Rotation paths and how fast each direction turns (deg/step):
Each turn is a multiple of 5 degrees from 10 to 175, or 0.

-11	9	-14	12	15	9	-10	11	35	-15	35	40	-14	-34	37	15	-44	-22	-51	34	34	-30	-4	12	-11	-23	18	-19	-22	-9	11	33	-15	-5	-5	-24	47
-11	1	25	32	-2	6	-2	16	21	-39	16	31	-3	-40	22	15	-27	-16	-48	17	41	-50	-16	7	0	-19	15	-9	-14	-16	-9	37	1	12	7	-13	66
-12	7	16	9	13	37	4	23	21	-33	23	45	-8	-34	35	13	-26	8	-49	37	20	-26	-19	32	10	-12	15	17	-25	-3	-5	22	3	6	-26	-12	62
-36	4	15	19	-13	5	10	49	6	-21	54	34	-1	-22	37	12	-15	-16	-40	34	34	-33	-27	24	13	-11	13	-7	-9	-10	-3	15	-11	-15	-12	-17	55
-9	0	13	23	-8	-10	-3	19	20	-21	33	71	4	-24	15	26	-25	2	-46	43	21	-50	5	41	-3	-5	3	-6	-15	-2	6	11	-6	-18	-9	-23	49
-12	6	-15	10	15	5	-10	14	32	-13	41	40	-12	-31	36	18	-43	-24	-50	41	35	-29	-2	16	-10	-25	17	-18	-21	-8	13	29	-16	-13	-3	-25	44
-9	2	24	32	-2	2	-7	14	24	-37	14	32	0	-40	17	19	-32	-17	-51	20	41	-52	-11	7	-4	-18	14	-11	-10	-15	-4	34	-3	8	10	-12	63
-11	10	12	10	15	40	1	21	25	-32	19	39	-8	-36	34	14	-32	7	-51	34	21	-27	-18	27	8	-12	17	11	-24	-6	-3	26	-1	8	-24	-11	63
-34	4	17	22	-13	9	11	47	6	-25	50	34	-3	-25	39	9	-14	-15	-40	28	34	-33	-30	22	16	-9	13	-6	-10	-11	-6	18	-9	-6	-14	-17	60
-12	0	15	22	-10	-5	3	21	17	-21	34	74	3	-23	19	23	-19	4	-44	40	20	-48	1	44	1	-4	2	-1	-18	-1	2	11	-2	-15	-14	-24	51
-15	6	-11	10	11	-1	-7	18	27	-12	48	44	-10	-26	36	18	-38	-25	-48	44	35	-30	-1	19	-11	-29	16	-16	-22	-5	13	27	-14	-18	-3	-27	40
-6	2	24	30	2	-2	-10	12	25	-37	15	33	1	-40	14	24	-34	-17	-52	27	41	-54	-7	9	-6	-21	12	-12	-11	-13	-3	33	-5	1	13	-12	59
-9	11	10	9	18	40	-4	19	29	-34	17	36	-8	-38	32	17	-39	4	-54	36	23	-26	-16	21	5	-11	18	8	-20	-7	-2	26	-4	7	-21	-10	63
-32	6	16	24	-15	14	10	46	9	-28	45	30	-3	-29	37	8	-17	-13	-42	22	35	-34	-32	16	15	-5	15	-9	-7	-14	-8	20	-9	0	-13	-15	64
-15	0	14	22	-11	0	7	23	16	-21	34	73	0	-25	23	18	-15	6	-43	36	18	-45	-3	46	2	-1	3	1	-20	1	2	11	-1	-9	-18	-25	55
-19	4	-10	9	8	-4	-2	22	23	-11	53	46	-11	-23	39	16	-30	-26	-45	43	33	-30	-4	24	-8	-28	13	-14	-24	-3	12	25	-11	-19	-2	-28	39
-6	1	25	29	0	-8	-9	12	23	-35	19	38	3	-36	12	26	-33	-19	-51	33	39	-55	-2	12	-10	-25	10	-11	-12	-11	-1	29	-4	-4	15	-13	55
Directions:
-8	2	-2	0	-11	3	1	15	-5	4	9	7	4	5	-1	1	2	9	3	1	-6	2	-5	7	8	18	-3	-1	10	-1	1	-13	-8	-7	-14	0	2 -> 70
-5	-5	9	-3	-2	-6	14	2	-11	1	9	5	-1	6	8	-5	17	-2	5	5	-2	2	-2	12	3	-12	-2	11	-11	7	-4	-1	11	-3	1	-4	-3 -> 65
11	4	-7	11	14	-1	5	2	0	10	-2	-3	9	-14	-7	-7	2	3	14	4	7	-2	-6	3	5	-6	-6	0	10	1	-6	2	5	-6	-7	-11	1 -> 0
-3	-4	14	13	-14	-15	1	4	-6	-6	-2	-3	7	-1	-9	1	7	-6	2	-8	7	-14	-2	-5	1	3	-3	-7	8	-5	-6	1	1	2	12	2	4 -> 145

22	46	28	5	-2	-4	-33	7	3	-3	3	-4	17	18	-13	15	0	23	-42	-31	-8	-21	8	68	-21	-65	-18	6	-5	-40	24	-8	20	-2	23	15	25
21	36	38	7	-35	-5	-24	5	-16	-17	0	-10	-1	10	-7	15	-4	8	-51	-40	-2	-17	9	46	-9	-56	-19	-7	15	-46	25	-33	7	-24	29	0	30
26	48	49	6	-26	-4	-18	22	7	0	-1	-3	1	18	-24	23	0	3	-21	-49	2	-35	11	46	-18	-56	2	13	-5	-34	29	-24	-19	-19	15	7	28
8	40	48	19	-23	-6	-30	29	-3	-6	8	-36	6	-6	-17	32	-8	2	-34	-50	3	-48	6	47	-15	-41	-14	6	2	-19	31	-20	1	-5	27	-15	7
7	52	37	17	-22	-5	-31	24	-14	-31	-13	-22	3	-15	-29	25	-21	5	-4	-44	-2	-31	11	30	-3	-58	-10	0	-4	-31	39	-34	-25	-13	13	-3	-3
10	59	30	2	5	-8	-37	29	7	-24	-16	-28	22	-9	-22	21	-7	17	-5	-40	-5	-39	7	55	-14	-65	-5	6	-19	-29	29	-9	2	10	9	-6	-9
6	51	20	-5	-15	-10	-32	17	-11	-44	-28	-31	17	-20	-4	16	-6	14	-25	-40	-11	-19	8	47	-3	-57	-16	-21	2	-48	21	-22	17	-8	21	-20	-5
20	60	21	-15	-14	-10	-16	19	14	-31	-37	-3	17	0	-10	18	6	9	-2	-48	-19	-19	13	52	-12	-58	8	-13	-6	-56	17	-17	-2	-23	7	-7	10
9	46	24	-3	-13	-10	-18	24	20	-13	-19	-20	20	-7	2	34	10	-3	-24	-58	-26	-36	10	64	-21	-32	-4	-17	4	-40	10	-8	25	-22	28	-19	11
4	46	22	17	-26	-6	-14	17	5	-22	-18	-3	6	-15	-9	41	-7	-11	-7	-60	-37	-25	15	44	-11	-30	-9	-22	10	-43	24	-27	-7	-47	27	-3	9
3	52	18	25	6	-4	-25	24	21	-2	-5	1	19	-8	-19	45	-9	-3	4	-51	-40	-37	15	61	-24	-37	-8	-3	-9	-27	27	-7	-1	-23	20	14	4
-5	43	10	35	0	-3	-38	9	-8	-20	0	-11	17	-22	-11	36	-19	4	-23	-39	-37	-23	12	58	-12	-40	-36	-19	6	-31	31	-17	18	-19	34	11	-3
13	55	8	20	1	-2	-32	1	-5	-20	-11	17	14	0	-22	23	-15	15	-8	-30	-33	-6	16	56	-12	-64	-23	-8	-5	-48	32	-19	-2	-23	18	31	12
17	44	19	9	2	-3	-33	4	3	-4	2	-1	21	12	-7	19	-1	19	-41	-32	-20	-18	9	72	-22	-57	-24	-3	0	-41	20	-5	29	-8	28	15	22
19	39	29	11	-31	-3	-21	0	-15	-14	-2	3	0	11	-9	18	-6	9	-47	-39	-13	-10	12	48	-11	-54	-22	-11	15	-51	26	-31	6	-32	29	11	33
26	45	45	11	-20	-4	-19	17	10	8	6	3	3	23	-22	27	0	4	-27	-47	-7	-31	12	54	-22	-52	-3	12	-3	-33	28	-18	-11	-21	19	15	33
8	36	46	27	-25	-4	-30	21	-8	-3	14	-28	1	-3	-18	32	-11	0	-41	-47	-2	-42	8	47	-15	-41	-22	4	8	-21	32	-25	2	-11	33	-5	14
Directions:
14	-14	-2	12	1	-3	11	3	10	2	2	1	-5	-10	5	-22	-5	4	4	4	-1	-5	1	8	6	5	-1	0	-2	-8	-1	2	-7	3	6	-3	-4 -> 0
-9	1	1	17	5	2	-6	6	-3	2	7	-5	-1	-11	-9	9	-11	-4	11	-1	-3	-9	1	-5	1	4	-5	4	-3	13	9	-2	-10	3	1	4	-12 -> 55

37	9	27	14	-9	-6	-17	-49	14	15	7	-19	9	-16	23	-14	0	-28	-23	-38	12	22	-37	-11	-6	13	13	-90	12	19	-9	-3	4	1	2	8	-38
23	-9	8	15	29	-4	-11	-38	-11	16	-28	-13	17	-1	25	-22	-32	-18	-32	-6	24	20	-20	-24	9	29	0	-87	-1	17	-34	4	-13	-17	-7	8	-37
-1	2	27	26	19	-1	-27	-33	0	22	2	10	-8	22	34	-34	-48	-19	-39	-20	28	9	-16	-13	1	12	34	-80	9	25	-25	1	-1	-13	-1	7	13
7	-2	48	15	3	25	14	-29	-6	25	5	-29	-16	7	24	-25	-4	1	-59	-19	29	28	-9	-33	9	12	18	-81	12	18	-21	13	18	0	-4	9	10
-4	-23	32	24	-7	11	-10	-14	-25	16	2	-30	-1	3	7	-20	-31	1	-29	-13	28	3	-17	-39	1	20	29	-86	13	19	0	27	31	3	-24	-23	-34
0	-14	14	39	-24	-4	-19	-27	29	5	23	-13	3	-4	3	-21	-23	-24	-20	-11	30	34	-33	-20	12	13	15	-94	18	11	-12	-3	20	17	-3	-20	-26
21	4	19	5	-2	-18	-8	-27	14	35	-20	-10	16	-20	15	-17	-18	-9	-28	-28	35	35	-27	-24	-8	39	5	-85	32	-1	-20	1	9	15	3	14	-36
27	19	34	9	15	-7	-28	-47	-7	17	-12	-7	4	7	22	-18	-25	-29	-22	-28	17	1	-35	-12	-11	20	26	-84	-11	29	-13	5	-4	-9	1	6	-39
14	-11	23	31	21	14	-8	-23	-6	9	-14	-6	-3	8	31	-39	-27	-25	-48	-3	27	35	-17	-20	24	14	7	-81	-13	26	-40	0	-13	-10	0	8	-8
-1	-17	33	22	5	9	-14	-9	-20	33	1	-3	-7	3	38	-35	-40	0	-49	-34	28	15	-6	-25	-3	14	35	-76	29	18	-13	17	14	-5	-15	10	12
11	-10	37	23	-14	20	3	-44	1	10	28	-39	-7	2	17	-12	-1	-4	-40	-22	17	14	-17	-31	4	1	21	-94	16	21	-2	13	29	-5	-14	-13	-10
-3	-25	6	23	-2	-6	-5	-26	3	14	-4	-27	13	-4	-2	-14	-34	-2	-24	4	39	21	-17	-38	9	32	5	-95	21	5	-17	11	21	5	-15	-21	-40
-1	13	23	21	-10	-23	-30	-35	28	24	7	5	3	5	5	-21	-35	-24	-16	-23	37	20	-37	-14	-9	29	28	-86	20	10	-14	-5	13	17	9	-4	-21
29	20	42	3	6	3	0	-31	4	25	-23	-16	0	-7	17	-24	-2	-20	-40	-22	30	36	-33	-22	1	30	7	-77	-3	16	-27	3	0	12	14	20	-32
17	-9	31	22	18	7	-27	-12	-34	15	-23	-6	1	3	31	-35	-39	-24	-33	-23	19	7	-25	-21	1	19	26	-76	-14	31	-17	16	-7	-9	-11	3	-37
9	-21	21	42	-2	16	-18	-20	3	8	20	-7	-6	2	40	-37	-23	-24	-47	-24	16	32	-16	-14	18	-4	18	-84	9	25	-22	-1	1	-9	-9	4	10
9	-22	20	13	1	7	4	-29	-10	32	2	-28	7	-10	31	-15	-20	14	-47	-27	25	18	-1	-34	-3	18	13	-88	44	6	-13	15	22	-9	-20	7	-3
Directions:
6	-2	-2	1	0	8	15	-2	8	-4	-2	-9	0	-5	-1	0	15	0	-9	9	2	17	2	-4	12	0	-16	-2	-4	-4	-11	-4	-3	2	5	4	2 -> 145
-15	-1	4	0	-7	2	8	-2	5	1	9	-8	-5	8	-14	5	0	10	1	10	9	-3	4	-9	1	3	3	-3	6	-4	4	5	16	6	-2	-13	6 -> 55
-5	16	11	-7	12	-1	2	-4	0	5	-12	7	-7	14	-5	-3	-4	-2	-3	8	8	-2	-2	-1	0	8	4	5	-13	3	-9	-1	-4	1	11	5	6 -> 65
-11	-7	-10	11	-2	-6	-7	10	12	1	3	15	0	1	2	-8	-13	-4	-1	4	6	11	2	5	6	1	0	1	7	-4	-7	-7	-4	5	3	1	13 -> 110

-23	-10	-12	5	23	-18	25	22	41	60	18	-7	-17	26	-21	1	0	13	18	-32	-5	-24	-11	12	-13	-23	1	-44	16	-20	-27	24	-1	15	0	-15	-15
-16	-28	-4	9	23	-8	21	10	45	64	-4	10	-11	11	-25	-8	-8	-1	9	-42	-15	-29	-24	28	9	-16	-5	-37	27	2	-18	16	10	-17	-9	-3	-22
-1	-6	1	17	21	1	10	14	33	75	3	-10	6	8	-16	-16	-11	-7	13	-51	-6	-31	-19	6	12	-26	-6	-32	18	-30	6	25	20	1	5	9	-27
5	6	-2	7	14	-13	-1	26	22	64	14	-25	-25	2	-41	4	-2	-7	14	-48	-16	-32	-22	30	13	-25	-19	-27	13	-4	6	31	7	4	-8	11	-13
-16	-2	-6	2	14	-21	9	35	23	61	33	-19	-18	18	-26	10	-8	9	13	-30	-20	-28	-16	20	-2	-11	-11	-41	14	-30	-10	33	5	14	8	-21	-17
-16	-28	-6	-3	11	-16	26	20	44	55	14	-4	-14	7	-31	-1	-8	18	18	-27	-20	-19	-29	32	-2	-15	-9	-44	27	9	-15	24	8	-9	10	-10	-20
-9	-21	-11	4	6	0	25	19	47	73	5	4	-9	13	-16	-16	-12	4	6	-44	-2	-20	-12	-1	0	-25	-8	-32	30	-19	-2	16	21	5	15	3	-32
1	0	-9	11	22	-7	13	14	38	69	0	-18	-20	8	-33	-8	7	-4	17	-53	1	-28	-16	14	5	-42	-8	-28	14	1	-6	21	2	8	-11	21	-15
-14	3	-4	13	25	-16	4	25	23	67	16	-8	-24	24	-23	7	-4	-9	7	-45	-13	-38	-7	20	9	-16	-8	-32	10	-32	-15	26	5	9	-17	-13	-17
-15	-14	5	10	28	-17	12	16	30	56	15	-15	2	7	-26	1	-9	9	25	-32	-25	-31	-33	40	8	-11	-6	-47	14	-8	-12	33	5	-12	-3	-12	-14
-5	-20	-2	-1	1	-4	12	27	35	67	15	-2	-7	4	-22	-5	-20	3	6	-40	-23	-25	-24	18	11	-8	-17	-34	29	-18	9	25	27	-6	22	-7	-31
4	-3	-11	0	6	-9	19	24	40	66	16	-27	-15	1	-35	-8	-1	11	22	-42	-3	-17	-21	11	-5	-39	-13	-33	19	-1	6	26	9	14	17	16	-18
-13	-4	-17	0	9	-16	15	30	37	66	16	-3	-45	23	-31	6	2	-1	2	-43	-6	-27	-3	12	-2	-25	-10	-29	19	-12	-17	17	4	17	-9	-6	-17
-23	-15	-4	13	35	-16	24	12	40	59	8	-6	-4	21	-18	-3	0	9	22	-35	-9	-30	-20	23	-4	-23	4	-46	14	-13	-28	25	-3	0	-11	-11	-14
-11	-23	2	11	18	-3	10	14	35	68	-1	10	-6	9	-21	-8	-15	-8	4	-46	-20	-33	-21	25	19	-9	-10	-32	26	-13	-4	20	20	-17	-4	-3	-28
6	2	2	12	18	-2	6	19	28	69	13	-28	6	0	-25	-10	-7	0	20	-48	-10	-27	-27	14	10	-27	-12	-34	14	-22	15	33	15	5	11	13	-21
-1	2	-8	-3	4	-17	2	35	24	63	24	-20	-37	9	-41	11	-3	-1	7	-42	-20	-27	-15	27	6	-19	-22	-27	17	-6	2	28	8	10	-1	-1	-14
Directions:
-2	-6	-9	-12	-13	-2	11	6	10	-2	7	1	-10	1	-3	0	1	12	0	7	4	11	3	-6	-13	-4	-2	-1	7	10	-3	-4	0	8	14	-1	-1 -> 60
8	16	-4	0	-2	-2	-7	5	-6	3	4	-12	-15	1	-7	4	8	-6	-1	-6	6	-1	7	-5	-2	-10	-4	8	-7	-2	4	1	-5	15	-6	9	5 -> 85

9	0	-27	67	-43	-6	-47	-29	14	-7	-3	11	2	5	-3	-4	-12	-39	-2	16	25	-21	-7	27	5	-16	25	-22	-6	28	-11	10	30	-15	27	38	19
-2	-3	-22	47	-38	5	-56	-36	18	-22	-2	28	-7	-16	-8	-15	-15	-38	5	21	15	-28	-3	36	-2	-6	11	-16	-2	22	-15	2	38	-5	15	43	22
2	10	-16	40	-28	19	-46	-40	17	-30	4	37	-20	-22	-16	-30	-11	-36	8	30	30	-12	-7	20	3	1	7	-16	15	11	-32	1	49	-4	16	25	22
14	15	-13	56	-26	20	-34	-42	12	-21	2	27	-18	-2	-17	-31	-11	-34	0	29	49	-1	-15	1	9	0	13	-11	12	12	-37	3	42	-20	30	10	9
20	6	-15	68	-30	5	-35	-46	7	-17	-9	23	-5	8	-3	-21	-13	-33	-16	23	44	-16	-16	1	7	2	18	3	-7	21	-20	2	28	-37	33	17	2
20	-1	-21	55	-35	-8	-37	-46	6	-30	-11	37	-2	-6	12	-15	-10	-31	-15	18	24	-34	-10	12	2	7	11	12	-12	28	-10	0	32	-37	23	32	18
21	11	-24	37	-34	-5	-26	-39	6	-43	-1	43	-11	-19	16	-16	-4	-27	1	15	19	-30	-6	12	3	6	3	2	12	25	-19	2	50	-25	20	32	38
29	28	-24	43	-37	4	-15	-30	4	-31	8	30	-17	-6	8	-13	-4	-24	11	18	32	-14	-9	1	10	-6	12	-15	28	23	-29	8	55	-20	31	21	41
30	26	-19	59	-45	6	-24	-27	6	-9	3	8	-8	15	1	-2	-10	-23	4	17	38	-16	-10	2	10	-17	24	-20	18	28	-20	13	42	-22	41	24	26
20	14	-15	57	-51	7	-48	-33	13	-5	-7	7	-2	11	-1	-1	-19	-24	-3	17	23	-31	-3	21	2	-16	22	-12	0	34	-5	5	33	-19	33	41	20
10	11	-13	36	-46	17	-59	-40	18	-20	-7	23	-7	-10	-5	-14	-20	-21	0	21	11	-36	3	27	-3	-6	7	-7	5	28	-10	0	43	-6	19	47	24
13	22	-9	30	-37	28	-50	-45	16	-28	0	31	-21	-13	-12	-30	-18	-18	2	28	25	-16	0	12	1	3	2	-9	22	19	-28	-1	54	-4	19	30	21
25	27	-8	46	-34	27	-39	-47	11	-18	-2	20	-19	6	-13	-32	-18	-15	-9	27	43	-3	-6	-8	5	4	8	-4	20	18	-31	2	48	-16	31	13	7
32	15	-11	58	-39	10	-40	-51	8	-13	-13	16	-4	16	0	-24	-18	-15	-25	19	38	-13	-4	-9	5	4	14	9	0	27	-16	4	36	-30	34	20	0
31	7	-20	46	-43	-5	-42	-51	7	-28	-17	28	1	1	16	-19	-14	-14	-27	11	16	-28	3	3	-1	11	5	16	-5	34	-5	0	40	-28	23	35	14
30	17	-26	30	-41	-4	-33	-45	6	-41	-5	34	-9	-12	20	-21	-7	-11	-11	9	11	-22	8	3	1	10	0	3	18	31	-14	3	58	-15	19	36	35
35	32	-26	38	-43	2	-22	-36	6	-31	5	21	-14	1	12	-18	-4	-9	-3	10	24	-2	7	-8	8	-1	8	-15	33	28	-25	10	63	-7	28	24	35
Directions:
4	-5	2	0	9	-2	4	-10	-3	-9	-5	11	0	-3	4	-11	1	0	-12	2	6	3	-3	-11	0	14	-6	16	-6	-3	-4	-5	-2	-12	-2	-9	-9 -> 40
3	11	1	-3	5	8	10	3	-1	-3	8	1	-9	0	-5	-6	3	2	8	3	10	13	-2	-10	4	-1	-1	-8	16	-6	-13	2	9	5	3	-12	4 -> 80
